(in the rows, 128 means zero)
One hidden turn or mirror swaps the rows below in pairs. Which row is each named row swapped with?
The rows were stretched afterwards, more along some directions than others.
dud: [108 143  98 134  83 115 136 124 116 107  95 115 108 100 140 140 116 116
  88]
Bemir: [102 137 130 118  89 136 139 144 140 100 116 124 150 122 120 154 117 123
 114]
gos: [145 104 121 109 123 113 141 143 106 103  97 142 134 124 122 144 117 144
 108]
segim: [126 141 107 138  80 147 138 150 128  81  91 132 114 110 148 135 112 109
 101]
lovub: [136 122 124 123 116 127 148 114 151  95 110 123 106 105 146 142 110 103
  88]
kesat: [129 124 126 129 141 123 127 150 102  96  92 138 111 110 121 123 122 137
 115]
Vuz: [118 123 118  97 113 105 141 156 108 109 101 152 153 136 101 145 115 136
 112]
Pima: [116 129 148 131  92 144 132 172 123 119  84 127 135 117 136 123 126 115
 120]
nuvek: [119 112 108 122 120 120 125 148 109  77  90 130 107 117 154 117 107  88
 108]
vira: [131 122 109 129  80 137 132 150 115 115  92 147 127 115 147 155 113  96
 100]
vinot: [113 101 128 124 109 115 145 146 130  89  90 114 122 126 131 147 112 100
  85]
luzul: [135 147 105 119  82 123 131 143 113  61 101 125 100  96 155 140 109 101
 109]
Nov: [111 146 115 132  44 150 138 142 126  79  95 119 117 105 152 133 111  85
 106]
suro: [131 112 107 116 116 119 136 145 115  85  60 151 105 115 142 125 109  96
 109]
bebap: [131 128 112 118 108 129 136 132 127 121 106 138 107 107 136 167 119 123
 118]
pes: [124  94 134 108  91 136 150 155 122  82  80 114 110 106 144 104 101 110
 102]
Kip: [117 109 113 104  96 139 151 163 111  94  69 135 133 130 122 123  98 102
 107]
pifo: [134 115 144 129 108 141 140 167 112 120  84 135 126 127 129 133 131 133
 117]
Muki: [114 137 108 106  73 123 131 179 107  78  69 149 142 130 135 151 118 111
 136]
susu: [ 94 168 128 134  67 118 132 137 141  73 107 115 114  96 139 151 131 121
 113]
nodup: [112 134  89 100  86 103 148 135 117  68  72 119  97 118 151 163 112  85
 119]
mekap: [104 156 121 135  95 118 136 116 135  76 112  91  89 103 154 129 126 135
 112]
nad: [145 145 109 113  82 124 132 145 100  67  97 128 101  91 152 140 119 125
 116]
figaz: [130 127 131 131 123 141 128 145 101  93  97 132 107  99 130 120 114 128
 125]
bobu: [106 156 130 139  78 118 138 151 137  74  87 100 118 111 153 135 141 114
 101]
zepe: [134 131 125 138 103 153 149 130 127 118  99 122 111 103 161 119 122 119
 109]
Nofe: [120 141 109  99  75 111 133 154 100  85  71 131 107 121 145 136 115 128
 133]
lipu: [128 150 142 124  66 138 142 154 126  91 102 128 138 100 137 131 103 110
 133]
zani: [139 127 122  93  82 103 130 135 114  70  99 135 124 103 134 146 110 130
 114]
Mafar: [105 160 117 141  79 128 129 124 128  80 108 102  91  99 142 135 123 131
 118]
roza: [121 126 121 110  78 124 128 146 116  65  84 112 100 116 163 113 121 105
 102]
tadu: [108 146 120 143  89 128 126 151 134  68 117 139 119 115 142 139 104  97
 116]
vogav: [126 144 132 145 125 127 120 122 119  96 104 141 117 105 138 133 122 131
 129]
Ras: [117 149 134 111  97 119 146 170 109 110  71 137 127 129 141 154 130 114
 146]
Nemi: [122 127 148 147 123 143 121 134 132 100 111 112  99 114 154 109 135 132
 101]
rokur: [127 120 125 131 110 103 145 158 116  87  78 101  91 121 157 143 115 108
 102]
fim: [101 163 120 137  91 118 136 113 137  78 110  99  96 109 151 138 123 131
 113]
mufov: [125 118 114 126  76 148 128 134 119  88 113 142 128 101 138 132  88  95
 112]
sede: [137 102 131 118 136 113 129 134 132  99 131 118 115 108 134 134 122 140
  81]
Bazi: [130 153 103 104  74 116 140 152  94  95  73 123 102 120 149 146 123 124
 140]
bupe: [124 140 111 103  82 117 135 152  99  94  78 123 101 116 152 130 118 129
 136]
danu: [123 154 134 139 105 116 133 149 112  99  87 141 140 104 115 124 134 156
 127]

Nov swaps with pifo
vogav swaps with zani
danu swaps with lipu
nodup swaps with bebap

